Look-ups in named tables: a row name and a column name give one cell, copied from the table.

Folifo
|  | Zuz | Zap | Dubadop | Kel | Bitoto | Vup | Piven |
|---|---|---|---|---|---|---|---|
| Pude | 181 | 183 | 147 | 83 | 104 | 89 | 124 |
| Mot | 163 | 187 | 171 | 108 | 112 | 65 | 106 |
| Kag | 128 | 154 | 152 | 117 | 116 | 81 | 161 |
| Gomod | 104 | 77 | 128 | 177 | 112 | 210 | 85 |
| Palu | 127 | 107 | 123 | 116 | 128 | 114 | 128 |
| Vuvuzaz | 126 | 146 | 108 | 154 | 144 | 125 | 106 |
| Ner | 60 | 120 | 44 | 139 | 204 | 110 | 74 |
| Bav | 100 | 131 | 121 | 82 | 117 | 138 | 182 |
| Dok | 115 | 128 | 124 | 115 | 126 | 120 | 127 |
| Romiri | 101 | 65 | 69 | 138 | 128 | 147 | 136 |
| Redifa | 140 | 93 | 125 | 131 | 119 | 105 | 138 |
| Vozi | 131 | 109 | 116 | 140 | 151 | 112 | 138 |
| Kopu | 111 | 123 | 121 | 150 | 134 | 138 | 91 |
| Tig | 167 | 169 | 155 | 105 | 103 | 106 | 96 |

Zuz of Vozi: 131
Vup of Mot: 65
Zap of Kag: 154
Bitoto of Dok: 126
Zap of Gomod: 77
Piven of Dok: 127
Zap of Tig: 169
Kel of Kopu: 150
Dubadop of Vuvuzaz: 108
Kel of Tig: 105
Dubadop of Dok: 124
Kel of Kag: 117
Zuz of Bav: 100
Bitoto of Gomod: 112
Vup of Ner: 110
Kel of Bav: 82

Zizatu:
     Lufo  San  Dalob  Kosal  Vafusu  Zevoni  Renag  Gamaloz
Vof    53   85     27     19      32      79     78       77
Tis    53   19     62     63      47      12     27       30
Vig    50   31     64     55      55      22     33       29
Fif    50    9     69     69      56      14     18       16

Vig, San => 31
Tis, San => 19
Vof, San => 85
Vig, Lufo => 50
Vig, Vafusu => 55
Vof, Gamaloz => 77
Vig, Renag => 33
Fif, Gamaloz => 16
Fif, San => 9
Vig, Kosal => 55
Fif, Lufo => 50
Vof, Renag => 78
Which row has the largest Dalob? Fif

Ninik =
         Mudafil   Sena
Zumidus    -26.6  -55.1
Ripi        38.5  -34.7
Biginas     15.6   64.0
Rabosi      44.1  -20.6
Zum         93.9  -29.6

Rabosi, Mudafil -> 44.1
Ripi, Mudafil -> 38.5
Zum, Mudafil -> 93.9
Rabosi, Sena -> -20.6
Zumidus, Sena -> -55.1
Ripi, Sena -> -34.7
Zum, Sena -> -29.6
Zumidus, Mudafil -> -26.6
Biginas, Mudafil -> 15.6
Biginas, Sena -> 64.0
Which row has the largest Sena? Biginas

Fir =
,Famamun,Nusupi,Doruvaf,Bul,Sor,Vav,Zolagu,Fotiduk
Nul,-14645,-11207,-7557,7717,-32745,28080,66970,-30390
Des,-15770,-27905,-14903,-11642,4900,2748,-12868,-36406
Dodanum,-12929,-56371,-20750,-26676,-50002,-23240,-26252,-41881
Tir,-13359,-13049,-13017,-12983,-11996,-13173,-12274,-12574
Semonu,-6804,-11810,-19424,-24207,-9526,-46956,-15795,11162
Gited,-8845,-23438,-22568,-30064,-16685,-8779,180,1120
Naz,-13055,-35288,-11916,-15688,-37861,-55269,-16501,802
Dagut,-31849,-27996,-14391,-43382,-114,-14895,-3990,-27382
Sopotot,11797,-60883,1493,-29064,-42640,-8063,5933,-10252
Ler,-1488,-29488,-14846,5716,-9295,-22688,-24588,1605
Pud,-7318,-10529,-18336,-25444,-8715,-47403,-16678,11786
Kos,-8635,-31521,-25969,-34527,-21172,-16187,-25754,-31339
Vuv,-2371,-31458,-31258,-47073,-18818,-50972,-29547,-6821
Taso,-18384,-3014,-7350,10025,-28191,8448,-1667,-28242

Vav of Ler = -22688
Fotiduk of Sopotot = -10252
Famamun of Tir = -13359
Bul of Ler = 5716
Famamun of Gited = -8845
Bul of Naz = -15688
Nusupi of Semonu = -11810
Zolagu of Taso = -1667
Sor of Dagut = -114
Vav of Des = 2748
Sor of Kos = -21172
Famamun of Naz = -13055
Sor of Des = 4900
Sor of Taso = -28191
Sor of Semonu = -9526
Sor of Dodanum = -50002
Doruvaf of Ler = -14846
Famamun of Kos = -8635
Nusupi of Naz = -35288
Fotiduk of Naz = 802
Which row has the largest Vav? Nul

Rute =
|  | Tegapeb | Ras | Rivaz | Suzu | Gena | Bikel | Maf |
|---|---|---|---|---|---|---|---|
| Fenol | 34.017 | 19.875 | 53.745 | 39.133 | 62.613 | 66.981 | 56.584 |
| Veki | 26.007 | 44.414 | 48.620 | 33.514 | 38.296 | 91.006 | 21.164 |
| Dul | 32.469 | 44.836 | 70.145 | 60.383 | 57.897 | 71.373 | 64.167 |
| Nurol | 67.055 | 63.639 | 37.090 | 38.895 | 40.270 | 17.222 | 51.989 |

Rivaz of Nurol = 37.090
Rivaz of Fenol = 53.745
Ras of Veki = 44.414
Suzu of Dul = 60.383
Gena of Dul = 57.897
Suzu of Veki = 33.514
Tegapeb of Nurol = 67.055
Gena of Nurol = 40.270
Bikel of Fenol = 66.981
Bikel of Nurol = 17.222
Ras of Dul = 44.836
Tegapeb of Veki = 26.007
Gena of Veki = 38.296
Rivaz of Dul = 70.145
Bikel of Dul = 71.373
Row with the largest Suzu: Dul

Table Busod
,Veresa,Farivo,Nifun
Mamegan,58,29,45
Bimales,56,60,76
Givog,59,32,44
Vivipa,60,87,45
Duse,56,25,67
Dap,56,20,54
Mer,60,82,44

Farivo of Mer is 82
Veresa of Givog is 59
Farivo of Givog is 32
Veresa of Dap is 56
Farivo of Dap is 20
Nifun of Dap is 54
Veresa of Duse is 56
Farivo of Mamegan is 29
Nifun of Mer is 44
Nifun of Mamegan is 45
Nifun of Duse is 67
Veresa of Mamegan is 58
Which row has the largest Nifun? Bimales

Tir:
,Lir,Dumok,Ponof,Baloviv,Tufe,Tibibe,Luz,Bopinat,Zef
Tuv,0.540,0.559,0.520,0.580,0.683,0.647,0.407,0.218,0.519
Peraza,0.659,0.450,0.645,0.503,0.261,0.490,0.566,0.477,0.758
Tukina,0.694,0.458,0.589,0.454,0.303,0.493,0.612,0.491,0.800
Sapaz,0.535,0.607,0.491,0.586,0.812,0.681,0.438,0.283,0.488
Lepu,0.706,0.456,0.751,0.416,0.358,0.591,0.611,0.456,0.818

What is the Dumok of Peraza in Tir?
0.450
What is the Zef of Sapaz in Tir?
0.488
What is the Dumok of Tukina in Tir?
0.458
What is the Bopinat of Sapaz in Tir?
0.283
What is the Zef of Tukina in Tir?
0.800
What is the Tibibe of Sapaz in Tir?
0.681
What is the Ponof of Tuv in Tir?
0.520
What is the Tibibe of Tukina in Tir?
0.493
What is the Bopinat of Peraza in Tir?
0.477
What is the Tibibe of Tuv in Tir?
0.647
What is the Lir of Lepu in Tir?
0.706
What is the Ponof of Tukina in Tir?
0.589
What is the Bopinat of Tuv in Tir?
0.218
Which row has the largest Luz? Tukina

Soso.tsv
	Kizeza	Das	Lesus
Tomovep	29.56	72.98	73.99
Ruvimo	15.20	45.08	70.84
Risuz	48.50	24.20	29.25
Verezig	22.25	33.00	57.39
Lunakig	76.22	69.94	32.96
Pom	64.83	27.30	11.45
Bis	71.20	52.78	26.70
Sogapu	50.25	71.42	57.29
Vel	22.17	12.52	40.11

What is the Kizeza of Bis in Soso?
71.20
What is the Lesus of Vel in Soso?
40.11
What is the Lesus of Sogapu in Soso?
57.29
What is the Das of Sogapu in Soso?
71.42
What is the Das of Verezig in Soso?
33.00
What is the Das of Vel in Soso?
12.52
What is the Das of Risuz in Soso?
24.20
What is the Kizeza of Verezig in Soso?
22.25
What is the Kizeza of Risuz in Soso?
48.50
What is the Kizeza of Ruvimo in Soso?
15.20
What is the Lesus of Ruvimo in Soso?
70.84

Table Zav
|  | Beb | Lav | Suzune | Fibaz | Podel | Dum | Zakonu | Fikom | Monefen |
|---|---|---|---|---|---|---|---|---|---|
| Vama | 94 | 19 | 202 | 132 | 238 | 162 | 73 | 104 | 1 |
| Vap | 233 | 55 | 235 | 236 | 95 | 220 | 219 | 28 | 120 |
| Daz | 130 | 133 | 139 | 137 | 137 | 146 | 131 | 132 | 130 |
| Meke | 231 | 47 | 246 | 247 | 90 | 245 | 220 | 13 | 113 |
| Kelol | 128 | 141 | 135 | 136 | 135 | 148 | 131 | 136 | 136 |
| Suvume | 130 | 143 | 131 | 132 | 136 | 137 | 132 | 141 | 139 |
| Faku | 132 | 141 | 131 | 137 | 122 | 144 | 136 | 130 | 141 |
| Kap | 129 | 140 | 134 | 135 | 136 | 143 | 131 | 137 | 136 |
| Der | 142 | 141 | 144 | 145 | 137 | 149 | 143 | 137 | 142 |

What is the Dum of Suvume in Zav?
137
What is the Fibaz of Daz in Zav?
137
What is the Fikom of Kelol in Zav?
136
What is the Fikom of Faku in Zav?
130
What is the Zakonu of Kelol in Zav?
131
What is the Lav of Kelol in Zav?
141
What is the Monefen of Vama in Zav?
1
What is the Beb of Kap in Zav?
129
What is the Fibaz of Kap in Zav?
135
What is the Podel of Kelol in Zav?
135
What is the Dum of Kelol in Zav?
148
What is the Podel of Suvume in Zav?
136
What is the Monefen of Meke in Zav?
113
What is the Fibaz of Vap in Zav?
236

